In the data rows, the value 128 means zero.
Some points, one per row:
[110 123 162 147 110  84 164 174]
[255 119 116 124 119 115 110 162]
[139 173 143 112 147 125 125 121]
[105 123 105 138 109 146 146  85]
[181 159  99 143 123 120  99 141]
[104 122 149 142 133 101 162 105]
[152 105 109 171 121 119 133 129]
[102 128 150 146 120  95 185 163]
[127  99 106 213 122 135 134 101]
[102 131 154 134 124 101 174 111]
[102 129 155 131 112 126 145  79]
[ 87 127  70  90 137 150  88 157]
[108 125 133 142 105 101 157 165]
[124  85 138  93  90 131 164 123]
[120 160 142 131 127  90 159 174]
[120  86 166  89  84 114 117 125]
[101 124 140 113 195 119 116  92]
[117  74 127  68 147 141 119 136]
[103 108 126 122 189 108 119 129]
[148 242  76  95  99 123 116 105]
[255 116 107 150 139 115 108 161]
[178  74 101 255  98 125 160 176]
[ 96 114 120 106 231  97 113 189]
[ 93 119 112 113 151  97 143 166]
[ 98 116 185 115  72  80  68  74]
[102 125 161 145 112 255 119 160]
[112 177  87 109 100 125 118 146]
[255 115 118 125 107 112 132 132]
[ 94 133  77 126  87 132 137 102]
Then 10 other points, each followed by its number:
[121  80 166  85  73 101  80 149] 0
[255 150  97 177 145 110 101 132] 1
[204  89  97 199 115 109 160  99] 2
[ 96 115 149 137 134 100 173 117] 3
[ 95 142  74 119  72 135 142 199] 4
[101 107 147 109 166 131 116  72] 5
[187  83 100 255 112 120 153  75] 6
[ 84 116  77  92 123 146 103 127] 7
[ 98 118 116 102 255  86 118 163] 8
[134  68 116  66 176 132 109 166] 9
Which two of these numbered points are nearest to each point below, ignoring the 2 directions in which the first points spread most? Their numbers follow each, nearest first.
[170  99 112 203 130 121 137  84] > 6 2
[107 103 139  75 173 125 110  80] > 5 2
[148  60 101  81 169 133 105 193] > 9 7
[198 129 112 178 144 114 108 139] > 1 3
[110 130  97 137 100 136 138  88] > 2 6
[173 119 118 170 142 109 121 119] > 1 3
[105 117 139 115 116 125 143  68] > 2 5
[ 90 118  74 112 112 145 111 119] > 7 2
[110 157  83 119  78 147 123 167] > 4 7
[129  77 151 105  82 114 107 148] > 0 7
[118 107 105 165 128 129 138  99] > 2 1
[128 100 124 210  96 109  99  93] > 6 1
[196 121 104 189 127 116 116 135] > 1 3
[ 90 121  63  95 131 131 107 133] > 7 2
[136  78 138 125  72 105  80 164] > 0 7
[132  90 150 103  85 108 109 139] > 0 3
[133 212 101 105 100 118 111 170] > 4 3
[174 135 101 162 136 125 106 132] > 1 3
[ 92 126 146 136 126 101 195 138] > 3 1
[ 93 118  66  91 151 138  86 128] > 7 2
[ 96 152  72 120  80 127 162 128] > 4 7
[245 158 107 160 146 100 100  98] > 1 5
[164 124 120 163 137 123 113 113] > 1 5
[165  72  98 105 187 125  95 181] > 9 8
[132  74 132  72 111 141 159 143] > 9 7
[109  88 131  80 194 126 107  77] > 5 2
[ 96 106 140 105 200 140 112  94] > 5 1
[102 138 127 139  89 123 163 160] > 4 3
[105 101  79 122 255 125  85 113] > 8 5
[203  84 100 214 114 122 145  95] > 2 6
[131  88 148  97  91 115 106 144] > 0 7
[105  86 146  81 145 140 137  92] > 5 3
[152  80  85 173 225 121  99 143] > 8 1
[ 89 113  87  97 111 140 121 152] > 7 4
[ 94 122  89 119 118 138 111 111] > 7 2
[194 121  93 204 135 114 130  89] > 6 2
[104 126 147 144 126  95 177 119] > 3 1
[ 92 123  74  93 129 132 101 106] > 7 2
[ 98 111 143 121 182 154 101 114] > 5 1
[127  78 129  66 186 124 103 104] > 9 5
[124  77  91 171 246 115  95 110] > 8 5
[109 131  90 134  98 117 139  95] > 2 7
[ 90 111 101  99 211 109 107 170] > 8 9
[128  80  88 171 255 129  95 109] > 8 5
[136  98 122 208 125 131 135 117] > 1 2
[ 94 116 132 118 213  92 128 133] > 8 1
[118  86  82 142 255 129  86 107] > 8 5
[109 130 161 136 129 232 135 112] > 5 7
[171 206 141 116 159 122 104 133] > 1 3
[105 130 122 132 113  98 188 150] > 3 2
[ 99 106 120 120 243 107  91 106] > 8 5
[ 90 110 135 135 176  91 128 129] > 1 3
[ 93 121 124 109 224 100 114 120] > 8 1
[113 155 142 121 129  89 185 114] > 3 1
[104 127 153 143 119  98 180 147] > 3 1
[106 126 146 132 130 103 168 113] > 3 1
[115 131 156 132 130 100 190 107] > 3 2
